One turn sends every row of this set to another row. A few are shown first. Where does it send the rows asked after them?
Renu: [  0   9  12   0   7   5  12  21  11 -27  12   3   3 -11  12  -6  22  -6
  15   3   0   1   5  11 -30]
Tufis: [-16   3  -1  -7   4 -15   3  15  19 -24  21   6   6  -6  31 -17   1   5
 -14 -27 -19 -14  -4   0  -6]
fube: [ -4   2  28  -2  13  -3   3  -5  -1 -16  17   2  20  11  -1   0  13   6
  10  -8  11  -8 -28   7   6]
rin: [  1   1  23  -1   7  -8   5   8   2 -15   8   4  15 -27  26 -25   3   0
   8 -13   3  21  -3  -7  -4]
Monin: [  7  -8  22  -2   9 -10  13   2   2 -19  -2   3  -1 -12  12 -24  -2  13
  25  -1   2   6  18  -7  -3]
bap: [-11   1  -7  -2  13  -2  -2   5   8  -4  27  13  -9   4   7  -1   3  14
  -7 -16  -8 -12 -14  -3   4]
pari: [  4  14   6   9   9   2  -1  12   7 -15   0  -9   1  -7  27 -16  -3  18
  14  -9 -29   2  15   3 -12]
zigi: [-24  -1  -6   9  15  -5  -1   7  13 -11  -3  10  17   8   9 -10   6  11
  -6  -5   4   4   8 -21 -25]
kag: [-20  -2  20  14 -13 -16  -9   6  10 -15  26   3  20  10  20 -22   4  -1
  15 -15 -15  11   8  -4   1]
Vopu: [ -7 -11  10  -8  20   9   9  20   6 -26  -4   6   1  11   2  -9  21  20
   5  -1   1   5  -7 -18 -10]
Tetel: [-19   1   4  22   2  -4   2  15   3 -17   7 -26  -3 -19   4  11   4   5
  10  -6  -3 -11  -3   7  -2]
pum: [-12  -5  28  27   5 -14 -17  12   8 -17  19  15  15  14  12 -14   6   6
   2 -21 -13  -1 -13  -4  -5]
zus: [ -9   2  23  -4  -7 -14   3  -2   8 -15  22   7  17  14   2   0   3   6
  23  -4 -18  15  18  -5   7]
godu: [ -3  -9  28  10  18 -17   6  -3  -7  -8  -8  -3 -15  -6   0  -8  -8   7
  13  -1  -4  -5  -2  -1   3]
niv: [-31  -3   2  -3   9 -13   5   0   3 -18  14  13  32  -7   6   4  -7   8
   8  -4   9 -12  -7 -14 -15]
Dez: [-34  -1   4 -10   6 -18  -2  -4   6  -6  14 -11  24 -19  15 -13   0  -8
   4  -5  -5 -16  -6  -8  -5]
vinim: [-20   4  11 -19  -8 -15  18  14   4 -29  22  -5   3  11  23 -18  -3  16
  -1 -13  -8  -1   8 -10 -16]
vupe: [ -9  -1  30  12  13 -14  -2   3  -4   0   3   1   1 -24  18  -9  -1  -1
   0 -13  -5   8 -19   4   2]
duvu: [-14   5   4 -12  -2  -5  14   6  -3  -9  25   3 -13  20   4   0  -1  24
   5  -2   0   0  -2 -12  -8]
dato: [-29 -17  14   2  15   1  -7  16   3 -16  15  -5  -1   0   8 -18   3   8
  14  -1   0 -22 -17  -7   8]
Mene: [  2   2   6  16   4 -13  -9  -9   9 -15  13  -1  27  -1  10 -22  19   1
   1 -17  15  -7 -12  -5   4]
zeza: [ -3   1  33 -14   8  -6   6   8   2 -15   3 -19  15  21  -2  -9   8   4
  10  -5  -7   3  -2   5   5]
bab: [  0   3  27  14   7 -12  -4   0   6 -19  12  22  13  16  -5   9   5  16
  11 -13 -14  -1  -4  -7   2]
Pufe: [  0   1  27  -6   8  -2  11  13  -9 -21   9   4  -7   9  26  -9   0   1
  20   8 -27  -4   0  13 -14]
doniv: [-12   5   7 -16   9 -15  14   1  12 -11  -3   0  25  -7   7  -3  15   4
  -2  -3  -6  11   2 -18 -23]
mido: [-10  18  11   5   4   5  -3  20   6 -11  11 -15  12 -23  11   1   8   2
   6  -8  -8   0  -1  12 -23]
torig: [-33 -13   7  -6  19   9  -1  23   7 -16  -1   1   1  13   8 -14  13   0
   0   2 -15  10   5 -12  -1]
zenug: [ -3  -6  12  12   1 -16  16  -1  -5 -20  22   7  -5  -4  25   6   1   2
  16   6  -4   1 -22   7  -7]
Tesaz: [  4   4  -7  27   5 -10   3   0   8 -14  13  -3   7 -18  30   0   0  17
  12  -8  -9   5  -6  -3  -4]
Kotus: [  0   1  12   4   2 -15  -3   4  13 -16  -3 -22  21  11   8 -30  13  -1
   1 -10  -6   2  14  -6   5]
rako: [ -7 -11   4  16   4  -8  16  15   6 -34   8  -7 -11  -5   7   1  16  -3
  17   8   5  -9   1   5 -11]
taru: [-38 -15  13 -20   9   1   2  18   1 -25  17   4  15  -1   7   2  -2  -4
  10   1  -8  -8  -7  -5   8]

vinim -> Tufis
niv -> taru
zus -> kag
Now find these:
zenug -> Pufe
Vopu -> doniv
mido -> Tetel
fube -> zeza
Monin -> rin

